50 stands for zero in the data rows.
Some points, one per row:
66,60,14,49,20,76,30,34,99,28,56,19,08,27,80,22,28
44,40,54,50,51,40,46,51,39,45,53,33,54,56,52,48,55
53,52,51,62,57,39,46,38,42,58,56,57,58,42,57,69,56
47,51,47,50,59,37,44,55,47,50,53,48,40,53,50,42,50
49,49,50,57,52,57,47,57,59,57,45,67,43,49,45,45,45
47,43,49,56,45,46,40,52,44,42,52,44,47,51,42,54,59
44,48,45,48,57,41,45,58,46,49,54,43,39,51,55,51,53
53,51,56,56,54,53,55,59,59,59,50,57,60,45,46,44,41
54,50,54,62,47,43,46,37,47,61,58,53,61,39,55,60,53
44,38,63,36,68,61,47,38,47,10,70,65,82,39,17,59,27
44,48,52,56,55,54,54,52,59,44,51,35,44,65,49,44,65
55,43,54,45,60,51,52,47,38,35,63,57,74,37,32,56,53
45,68,53,44,55,46,49,37,43,49,40,33,30,46,63,48,68
47,49,59,42,66,33,49,68,38,38,57,48,25,52,42,49,62
50,51,54,47,51,71,61,55,53,45,44,46,47,56,46,47,43
56,51,32,32,45,43,66,59,50,43,49,50,43,43,52,43,49
49,45,50,66,52,74,60,48,75,50,46,50,53,60,49,41,39
Here are 24 more points, each followed by its number:
50,50,52,53,52,54,54,53,49,50,49,52,52,53,46,52,49 0
57,51,60,53,56,55,54,58,60,52,44,57,47,40,53,55,46 1
59,51,45,61,61,53,60,61,56,59,40,49,35,49,46,47,40 2
52,46,54,63,47,33,40,33,44,55,60,55,60,40,56,62,60 3
57,45,40,54,45,63,48,49,70,51,35,44,41,53,54,43,41 4
48,47,49,42,46,40,56,74,45,41,50,38,40,61,51,40,58 5
46,44,48,45,33,49,56,63,44,48,55,37,35,58,44,38,77 6
55,50,47,62,47,40,52,51,56,46,51,29,48,50,58,57,64 7
53,46,49,46,57,54,47,46,45,48,55,40,50,45,50,46,53 8
49,68,38,38,52,53,67,65,44,48,42,73,58,43,50,54,42 9
48,58,42,41,50,50,61,59,46,60,45,64,52,48,45,50,44 10
50,50,55,48,52,48,48,49,44,48,52,55,52,56,52,48,52 11
51,47,45,48,66,50,55,38,59,48,63,53,36,49,70,51,37 12
41,61,43,51,50,46,46,50,50,59,38,54,37,53,52,58,54 13
54,46,45,51,44,61,51,45,54,50,43,48,43,51,52,47,47 14
57,50,47,56,52,53,50,55,54,54,44,57,45,47,49,48,48 15
49,50,58,65,51,28,28,20,42,56,63,67,64,24,58,67,55 16
52,47,61,48,46,49,47,47,46,55,48,48,51,52,49,48,53 17
49,00,73,16,87,69,11,51,27,00,83,84,99,37,00,96,21 18
53,51,66,50,50,36,46,67,53,65,37,42,22,32,61,44,60 19
54,52,59,56,57,59,55,58,61,52,51,49,61,63,46,46,47 20
36,56,40,45,58,39,44,67,48,49,54,36,38,53,54,56,53 21
51,46,54,74,44,17,37,19,46,57,62,59,74,31,61,75,49 22
48,34,51,69,55,23,31,26,41,58,95,56,86,34,60,72,76 23
Which two of these numbered points are nearest to each point below by angle, seen from the average point of the first points? Their numbers follow each, nearest first.
47,54,48,46,48,49,50,49,52,52,44,53,44,49,57,51,57 > 13 19
60,42,55,39,66,53,47,44,44,38,59,57,63,44,37,54,42 > 18 8
53,46,56,37,56,51,48,46,42,42,53,51,58,46,40,52,51 > 18 8
33,72,39,58,43,52,45,44,60,63,39,76,25,48,59,61,38 > 13 15
46,51,56,54,52,55,52,52,48,50,46,36,53,74,51,47,47 > 20 0
44,61,45,42,44,44,55,49,43,58,44,53,38,56,60,52,62 > 13 10
52,48,45,51,39,52,50,67,34,44,45,45,16,56,47,45,62 > 6 5
44,51,53,45,51,52,51,57,48,44,45,46,39,54,47,42,53 > 5 6
59,68,33,36,49,52,74,62,49,45,42,73,56,46,49,51,44 > 9 10
58,48,54,47,56,62,50,54,59,45,52,47,46,53,54,49,50 > 20 1
49,49,49,48,48,48,53,58,46,48,47,46,42,53,48,45,54 > 5 6
49,55,53,53,52,49,53,52,48,50,52,48,50,56,51,47,54 > 11 0
